In the rows, zero is written as 128.
Rotation paths and how fast each direction turns (degrees each step)
Each turn is a multiple of 5 degrees from 10 to 175, or 0.

[120 129 121 140 140 119 120 144 128 125 134 129 122 140 126 131 140 119
 131 115 113 127 133 116 123 118 126 134 135 127 127 136 129 119 131 128
 122 130 126 136 128]
[120 131 109 130 132 111 124 137 127 131 138 126 124 137 129 140 133 123
 136 114 122 132 133 117 127 125 122 126 134 134 125 139 130 121 127 143
 130 132 122 133 131]
[120 129 117 140 135 121 117 140 123 124 131 128 119 140 127 135 139 124
 132 113 112 124 138 114 124 116 128 131 137 130 123 129 127 121 127 127
 124 132 127 133 128]
[122 131 111 134 134 110 122 139 129 128 135 131 127 135 132 134 134 119
 133 116 120 130 131 117 128 126 120 128 130 135 126 142 129 118 134 141
 128 133 126 137 133]
[118 130 115 137 138 121 122 142 125 129 135 122 119 142 124 136 138 126
 134 113 115 128 133 116 123 116 130 132 140 128 126 132 129 121 127 129
 125 129 123 133 125]
[122 128 115 133 130 111 119 136 126 126 135 134 123 134 133 139 135 120
 133 113 119 127 138 114 129 124 121 128 129 134 123 139 129 121 127 141
 126 136 126 133 135]
[120 133 110 141 139 119 120 141 126 125 132 123 124 141 126 130 137 124
 135 115 115 128 131 118 124 118 127 129 137 133 126 129 126 118 133 128
 128 128 126 137 125]
[121 127 118 131 133 113 121 141 128 133 139 132 124 137 129 139 138 120
 131 114 119 129 133 114 126 125 124 131 132 129 125 145 132 122 128 141
 124 135 124 135 134]
[120 132 110 139 136 117 122 137 122 121 132 122 119 140 128 136 133 124
 137 111 118 127 137 117 126 117 125 127 137 134 124 127 126 119 127 132
 129 128 124 132 126]
[122 128 115 135 130 116 115 141 130 131 135 136 127 135 130 134 140 120
 129 116 115 128 134 113 126 125 125 130 131 131 124 140 129 120 132 135
 126 137 130 137 135]
[119 133 114 137 141 113 127 140 125 124 134 120 120 142 126 135 133 122
 137 113 120 130 131 119 125 119 122 130 136 133 128 133 127 120 130 135
 127 126 121 134 124]
[120 126 114 132 128 119 115 139 126 133 136 133 123 136 130 140 139 124
 132 113 115 128 138 112 126 122 128 128 135 129 122 137 131 122 124 135
 126 137 127 133 135]
[122 134 114 142 138 111 124 137 126 118 131 125 121 139 129 132 134 120
 135 114 117 127 134 119 127 119 119 132 132 135 127 132 124 118 133 134
 125 129 126 136 126]
[119 127 110 132 134 120 117 143 130 136 138 129 127 137 127 136 140 123
 132 115 117 132 130 114 124 123 130 127 137 129 125 140 132 120 129 135
 129 133 125 136 132]
[122 131 120 137 136 111 126 138 122 121 133 125 116 140 128 139 134 123
 136 111 118 126 138 117 126 119 120 134 133 132 125 133 126 123 127 137
 123 131 124 132 127]
[120 129 106 136 133 121 113 139 128 129 134 131 128 135 131 134 137 122
 132 115 116 130 134 114 126 123 129 123 135 134 124 134 129 116 130 132
 131 132 127 137 134]
[122 132 121 137 137 110 126 141 127 127 134 125 119 141 125 135 137 122
 134 114 116 126 131 118 125 121 120 137 134 130 127 138 127 123 134 136
 121 132 125 135 126]
[117 127 108 132 135 120 118 139 124 129 137 127 124 136 131 139 134 122
 134 113 121 132 136 114 128 122 130 121 137 133 125 136 131 119 122 137
 131 130 122 132 133]
[124 132 117 140 131 112 121 138 126 125 131 128 119 140 127 134 139 124
 133 114 112 123 136 116 124 118 121 136 133 132 123 132 125 123 133 133
 122 136 130 135 127]
[118 129 111 135 140 118 119 142 129 127 138 129 128 136 131 134 135 118
 133 115 121 133 130 116 127 124 127 124 134 132 128 141 131 117 129 136
 130 128 122 136 132]
[122 131 115 135 129 113 124 139 125 132 134 124 117 141 124 140 139 129
 135 113 114 126 135 116 124 118 124 135 136 130 123 132 127 125 130 135
 124 135 127 132 126]
[119 128 114 138 137 118 116 138 125 120 135 133 126 134 134 134 133 116
 132 112 120 129 138 114 129 123 124 124 131 132 126 137 129 115 125 135
 128 130 124 135 135]
[123 133 110 137 133 113 123 140 130 133 134 123 122 141 123 133 140 127
 135 116 114 128 129 117 123 121 123 133 136 133 124 133 127 122 136 134
 127 134 129 137 125]
[118 126 120 134 139 118 120 141 124 125 137 131 122 137 131 138 134 117
 133 112 120 130 136 115 127 122 126 129 134 128 127 141 131 120 122 137
 126 130 120 132 134]
[123 133 106 137 128 113 121 135 126 129 132 124 121 139 127 137 136 128
 136 114 115 127 135 116 126 119 123 128 135 137 122 128 125 122 132 135
 129 134 129 134 127]
[119 128 120 138 140 119 117 144 128 125 136 133 125 137 130 132 139 115
 130 115 115 129 133 115 126 122 126 132 133 128 127 141 130 118 130 132
 124 130 125 136 133]
[121 133 108 132 132 111 126 136 127 131 136 121 120 140 126 139 134 128
 137 114 120 131 131 118 126 122 122 128 136 135 124 134 128 123 130 140
 129 132 123 134 126]
Directions:
[128 130 128 130 131 127 128 130 132 129 128 129 131 128 127 123 130 126
 127 130 127 129 123 129 127 129 127 129 127 128 130 130 128 126 134 127
 128 127 129 132 127] -> 115
[127 130 124 128 131 127 130 127 127 125 128 125 129 127 130 128 124 127
 130 128 132 130 127 130 130 129 127 124 128 131 129 128 127 126 127 131
 131 125 126 128 128] -> 160
[128 129 131 130 129 128 126 125 127 129 129 130 128 134 129 128 126 128
 129 124 125 128 126 129 129 132 128 124 127 127 127 129 128 132 128 127
 131 128 130 128 125] -> 0
